In the rows, zero is written as 128.
The rows of R fall into 4 groups, and each row is roughly a mix of its group's hidden directions.
R (132 x 10):
[[129 126 110 118 151 144 121 182 129 174]
 [135  80 106  97 127 127 129 171 146 109]
 [154 150 112 107 176 124  91 122 146 148]
 [ 97  71 130 133 116 117 110 111 156 106]
 [170 189 133 152 140 125 123 126 130 132]
 [ 98 112 106 118 130 107 103 169  85 129]
 [125 119 132 123 139 117 144  64 143  91]
 [137 154 128 164 119 127 118 184 115 156]
 [ 92 113 123  88 142 131  92 169 128 128]
 [164 156 154 149 131 139 165 130  97 153]
 [113 107 114  87 164 120  94 152 123 153]
 [131 138 141 123  89 172 104 137 117  86]
 [119 121 117 126 140 167 115 180 146 162]
 [121 129 123 121  96 162 135 176 118 167]
 [100 117 139 121 130 117 106  99 162  77]
 [142 149 125  90 144 159 138 164  89 121]
 [109  76 105 116 110 159 138 147 126  99]
 [120 144 132  81 164 129 109 165 102 128]
 [124 136 123 114 112 132 126 189  88 149]
 [105  87 132 117 101 130 112 102 132  81]
 [120 109 120  85 177 122 136 148 127 160]
 [145 191 140 129 128 146 141 141 117 161]
 [ 96 146 133 113 135 118 105 125 126  64]
 [122 149 151 151 142 153  93 114 177 137]
 [126 188 138 174 142 132 128 125 117 118]
 [128 145 146 158  98 101 129  76 126 108]
 [125 132 132 160  89 125 162  83 139 109]
 [138 154 107 111 150 135 120 172 115 173]
 [105  89 136 141  97 130 120 100 158  93]
 [110 131 153 148 102 110 159  79 148 142]
 [155 124 112  89 150 152 128 167 120 161]
 [159 178 131 154 135 148 126 111 136 164]
 [191 149 152 145 129 147 116 129 139 107]
 [113 146 149 126 156 127  96 116 176  97]
 [125 106 112 111 112 139 160  99 117  74]
 [127  95 117 144  97 146 173 115  95 142]
 [121  88 124 128 136 126 122 117 123  62]
 [143  98 103 120  96 135 146 179 111 143]
 [145 171 130 141 161  97  96 112 149 141]
 [143  88 123 127  86 135 110 175 119 121]
 [154 167 121 143 117 155 149  79 116 123]
 [121 151 146 165 137 110 118  85 168 134]
 [146 138 119 183  89 117 155 111 124 135]
 [168 177 118 136 119 132 155 120 104 103]
 [141 159 119 116 100 127 138 146  93  78]
 [165 160 137 138 122 113 164 120  84 117]
 [172 157 132 121 150  99 149  95 107 119]
 [161 160 142 147  97 135 142  84 114 111]
 [154 103 129 134  90 174 143 119 158 139]
 [144  96 112 114 167 151 116 160 156 152]
 [132 124 150 168  98  99 159 109  95 117]
 [125  93 114 101 100 145 119 175 120 155]
 [101 151 167 168 154 112 128  99 131 114]
 [124 130 138 179 110 126 120 108 140 179]
 [ 95  88 139 158  96 127 103 110 150 138]
 [147 167 141 126 172 111 102 133 145 160]
 [132 102 109  98 182 133 105 121 155 119]
 [155 108 110  98 172 157 115 154 137 142]
 [157 119 146 144  85 136 164 104 109 103]
 [116 123 123 103 143 143 118 179 130 176]
 [118 134 148 163 141 119 101 118 181 153]
 [172 147 113 114 178 159 134 139 127 131]
 [146 122 105 138 149 109 125 183 103 157]
 [103 158 149 139 129 104  94  84 138 106]
 [142 134 109 104 164 128  76 112 153 146]
 [ 85  92 128 103 124 133 114  92 142 100]
 [126  89 116 121 159 129 129 144 125  70]
 [141 133 138 154 113 116 154  80 125  83]
 [158 166 134 165  96 119 151 140 102 121]
 [106 112 108  97 142  83 108 155  99 129]
 [137 163 126 112 154 160 104 170 111 149]
 [118  98 132  77 160 130 119 154 102 143]
 [131 170 147 151 150 104 104 130 135 172]
 [174 166 139 147 135 138 164 105 113 136]
 [100 132 157 154 137 126 133 143  95 178]
 [136 143 113 134 168 127 121 138 142 190]
 [114 120 157 141 117 107 146  67 147 118]
 [148 138 122  84 145 180 114 135 113 107]
 [115 149 152 176  99 111 147 125 100 105]
 [127 113 165  88 143 143 161 109 129 162]
 [116  99 118  99 123  86  96 166 126 122]
 [158 184 123 106 155 133 147 121 106 114]
 [164 107 128 127 115 109 144  92 117  80]
 [130 173 145 147 132 141  84 105 157 141]
 [134 193 138 125 142 115 144 113 104 151]
 [127 160 124 154 157  99 128 155 118 173]
 [ 87 111 131 111 169 118  90 140 148 144]
 [102 139 135 143 172 108  76 142 121 133]
 [180 141  95 107 122 157 152 126 134 108]
 [113 100 111 145 100 120 127 183 122 156]
 [143 110  97 111 100 123 165 120  84 110]
 [147 144 119 125 168 150 110 139 178 151]
 [123 151 116 124 155 118 109 150 156 183]
 [148 108 103 122 116 145 183 108 120  98]
 [105 115 121 119  99 137 104 184 110 152]
 [134 163 134 181  89 116 141 113 131 117]
 [113 118 152 154 143 111 131  72 152 106]
 [142 179 145 160 150 125 138  96 139 150]
 [102 126 102 153 123 128 104 159 150 175]
 [149 117 107 140 106 117 173 127  86 157]
 [139 125 119 177 114  95 152 117 117 167]
 [144 133 117 112 187 119 105 164 123 116]
 [137 181 136 128 148 130 124  85 138  97]
 [107 172 150 142  82 112 142 116 108 137]
 [130 164 150 141 100 125 152  81 125 102]
 [122 155 144 161 130 134 133  69 150 115]
 [168 162 112 108 159 129 144 120 155  98]
 [143 157 153 101 131 118 130 102 107 179]
 [132 119  96  81 126 151 106 129 160  98]
 [129  75 112 106 118 152 143 169 131 118]
 [138 159 136 155 113 105 151 104 102  85]
 [147 157 127 140 105 115 117  64 131 128]
 [119 137 156 170 110 121 157  96 164 119]
 [133 100 118  84 107 150 121 174 114 140]
 [135 132 117  96 130 153 129 175 102 168]
 [117 129  99 157 151 104 111 100 170 151]
 [164 133 123  87 178 131 141 124 103 126]
 [110 162 137 117 153 129 106 155 124 181]
 [118  96 127 120 149 117 146  77 167 120]
 [105 101 140 139 166 102 156 116 157  99]
 [148 165 137 117 138 141 106 129 149 184]
 [123 138 140  94 176 125 115  98 140  92]
 [139  75 130 130 117 133 119 104 153  85]
 [107 154 160 150 147 133 101  96 166 119]
 [121 161 135 143 186 122 117 112 150 153]
 [102 107 118  94 112 147 102 173 113 149]
 [144 149 124 149 118 152 165  75 124 114]
 [114 134 106 106 176 116 100 105 163 118]
 [109 109 134  93 109 150 145 149 110 177]
 [101  93 124  93 113 150 115 160 119 162]
 [118 164 133 150 112 120 121 130 158 184]
 [119  87 114 118  89 163 133 148  97 134]]
One row of each group comes first, with its name. Which group is each row after those in?
[ 87 110 143 159 123 146 105 141 162 158] => <120>
[121 159 153 156 147 118  95 111 170 144] => <101>
[110 105 137 143  75 153 146 128 164 127] => <129>
[149 132  88 103 156 143  90 159 116 128] => <93>

[123  88 113 105 111 166 122 141 150  90] => <101>
[122  99 145 168 114  93 132 101 166 124] => <129>
[138 118 127 151  72 114 154 137  93 116] => <120>
[173 152 105 143 131 104 169 109 124 147] => <101>
[131  84 110 131  87 155 130 154 127  98] => <129>
[146 139 110 148 187 121 143 142 141 159] => <129>
[141 191 136 129 154 133 133 120 116  94] => <120>
[142 126 129 117 159 127 109 182 162 151] => <101>
[174 172 133 144 128 130 144  92 120 111] => <93>
[121 112 134 142 113 154 134 158  93 179] => <101>
[165 166 131 155 135 123 136  87 145 103] => <93>
[134  95 122 136 100 135 137 103 127  69] => <129>
